0: array([ 1.2, -2.0, -0.3, -4.4, -1.8,  1.0,  2.1,  1.6,  0.2, -1.9, -0.3,  2.6,  1.1, -0.4, -0.7, -3.6, -0.1,  0.7,
        2.1, -4.2, -2.3, -4.9,  1.2,  3.6,  2.0])
1: array([-0.3, -0.3, -0.8,  1.2,  0.7, -0.5,  0.2,  0.1, -0.2,  0.2,  0.3, -0.6, -0.1,  0.6,  0.6,  0.6, -0.5, -0.3,
       -0.9,  0.8,  0.5,  1.4, -0.3, -0.7, -0.3])
2: array([-0.7,  1.2,  1.4,  1.1, -0.5,  0.2, -1.0, -1.0, -0.1,  0.6, -0.1, -0.4, -1.0, -0.9, -0.1,  0.8,  0.2, -1.4,
       -0.6,  1.9,  0.8,  1.6, -1.3, -1.6, -1.3])
3: array([ 0.1, -0.2, -0.5, -0.3,  0.0, -0.1,  0.5,  0.3,  0.0, -0.4, -0.1,  0.2,  0.4,  0.2,  0.1, -0.4, -0.2,  0.1,
        0.1, -0.5, -0.4, -0.7,  0.1,  0.5,  0.2])
4: array([-0.9,  1.6,  0.1,  3.0,  0.7,  0.0, -1.0, -0.7, -0.7,  1.3, -0.5, -1.0, -0.4, -0.1,  0.4,  2.3,  0.3, -0.8,
       -0.9,  2.9,  1.0,  2.7, -1.3, -2.0, -1.6])
5: array([-1.4,  1.9,  0.1,  4.1,  0.9, -0.6, -0.8, -1.3, -1.0,  1.3, -0.4, -1.7, -0.2, -0.2,  1.0,  3.7,  0.1, -1.0,
       -1.7,  4.3,  1.3,  3.9, -1.5, -2.8, -2.0])
6: array([-1.2,  1.3,  0.3,  3.5,  1.3, -0.8, -0.6, -1.3, -0.7,  0.9, -0.3, -1.5, -0.6, -0.1,  0.5,  2.8, -0.2, -0.7,
       -1.5,  3.6,  1.1,  3.7, -0.8, -2.2, -1.7])
7: array([ 0.7, -0.7,  0.7, -2.8, -0.7,  0.1, -0.3,  0.1,  0.8, -0.5,  0.5,  0.7, -0.4, -0.3, -0.8, -2.1,  0.1,  0.4,
        0.7, -2.0, -0.3, -2.3,  1.0,  1.4,  1.2])
8: array([-0.5,  0.7,  0.3,  1.6,  0.4, -0.7, -0.7, -0.7, -0.2,  0.3,  0.3, -0.5, -0.1,  0.1,  0.0,  1.5, -0.6, -0.9,
       -0.6,  1.7,  0.6,  1.7, -0.8, -1.4, -1.3])
9: array([ 1.9, -5.0, -1.7, -6.4, -1.5,  0.0,  4.1,  2.1,  0.7, -3.1,  1.0,  2.7,  1.1,  1.1,  0.0, -6.3, -1.2,  1.8,
        0.9, -7.7, -2.9, -6.3,  2.5,  4.8,  4.5])
10: array([-1.2,  2.2,  0.1,  4.2,  0.8,  0.0, -1.3, -0.9, -0.9,  1.8, -0.9, -2.0, -0.3, -0.5,  1.0,  3.3,  0.9, -0.5,
       -0.8,  4.3,  2.1,  3.7, -1.8, -3.3, -2.1])
11: array([ 0.8,  0.4,  0.4, -2.0, -1.2,  2.1,  0.2,  0.7, -0.2,  0.0, -0.3,  0.8,  0.6, -1.2, -0.6, -1.2,  1.5,  0.3,
        2.0, -1.1, -0.7, -2.5, -0.3,  0.9,  0.9])
12: array([-0.7,  2.9,  1.5,  2.2, -0.7,  1.5, -1.6, -0.6, -0.5,  1.7, -1.4, -1.0, -0.3, -1.4,  0.1,  2.2,  1.7, -1.1,
        0.6,  3.3,  1.4,  1.7, -2.1, -2.5, -1.8])
13: array([-0.4,  0.9,  1.3,  0.1, -0.8,  0.9, -0.3, -0.7, -0.7,  0.1, -0.4,  0.2, -0.1, -1.2, -0.3,  0.1,  0.7, -0.9,
        0.4,  1.2,  0.4,  0.2, -0.9, -0.8, -0.9])
14: array([-0.2,  0.4,  0.0,  0.0, -0.1,  1.1, -0.4,  0.5, -0.3,  0.9, -1.2, -0.3, -0.7, -0.6, -0.1, -0.2,  1.1,  0.6,
        0.8,  0.1,  0.1, -0.3, -0.3,  0.5,  0.2])

array([ 0.3,  0.6,  0.6, -0.7,  0.0,  0.0, -0.3,  0.0,  0.3, -0.5, -0.2,  0.4,  0.0, -0.3, -0.8,  0.0,  0.0, -0.1,
        0.3, -0.2, -0.8, -0.8,  0.1,  0.7, -0.2]) 3 14 13 7 11
array([ 0.2, -1.2, -0.6, -0.7, -0.1, -0.6,  0.9,  0.2, -0.1, -0.7,  0.6,  0.6,  0.5,  0.5,  0.2, -0.8, -0.5,  0.2,
       -0.4, -1.2, -0.5, -0.9,  0.6,  0.7,  0.7]) 3 7 1 14 11
array([ 1.5, -2.8, -0.6, -5.0, -1.6,  0.5,  2.6,  1.3,  0.4, -2.3,  0.7,  2.4,  1.3,  0.3, -0.4, -4.0, -0.5,  0.8,
        1.5, -5.2, -2.2, -4.9,  1.6,  3.7,  2.8]) 0 9 7 11 3
array([ 1.3,  1.1,  0.7, -2.2, -1.8,  1.7, -1.0,  0.6,  0.7,  0.2, -0.1,  0.8,  0.3, -0.5, -1.1, -1.4,  1.1, -0.6,
        2.1, -1.2,  0.2, -2.3, -0.4,  0.5,  0.6]) 11 7 14 3 13
array([ 1.7, -1.5, -0.2, -5.0, -2.3,  0.7,  0.8,  1.7,  1.2, -1.7,  0.7,  2.3,  0.3,  0.3, -0.9, -4.1, -0.2,  0.3,
        2.3, -4.5, -1.1, -4.4,  1.0,  2.8,  1.9]) 0 7 11 9 3
array([-0.6,  0.6,  0.4,  1.9,  0.9, -1.0, -0.7, -0.9,  0.2,  0.5,  0.5, -0.8, -0.6,  0.1,  0.2,  1.9, -0.7, -0.7,
       -1.4,  1.8,  0.8,  2.5, -0.2, -1.5, -1.2]) 8 4 1 2 6
array([-0.2, -0.9, -0.3, -0.2,  0.8, -0.8,  0.7, -0.2,  0.3, -0.4,  0.1,  0.1, -0.2,  0.6,  0.0, -0.5, -0.8,  0.5,
       -0.6, -0.8, -0.4,  0.1,  1.1,  0.7,  0.2]) 3 1 14 7 13
array([ 0.0, -0.6, -0.9,  0.7,  0.5, -0.9, -0.2, -0.3,  0.2,  0.6,  0.6, -0.8,  0.1,  1.0,  0.6,  0.0, -0.6,  0.6,
       -0.4,  0.0,  1.2,  1.0,  0.2, -1.0,  0.4]) 1 3 8 14 13
array([ 0.0, -0.8, -0.5, -0.1,  0.1, -0.7,  0.9,  0.2, -0.1, -0.8,  0.4,  0.0,  0.4,  0.5,  0.3, -0.2, -0.7,  0.0,
       -0.4, -0.6, -0.8, -0.3,  0.4,  0.9,  0.5]) 3 1 14 7 13
array([ 0.0,  0.4,  0.2, -0.3, -1.3,  0.9, -0.1,  0.4, -0.3,  0.7, -1.1,  0.3,  0.1, -0.4,  0.1, -1.1,  1.0,  0.1,
        1.0,  0.1,  0.5, -1.0, -0.7,  0.0,  0.3]) 14 3 13 11 7
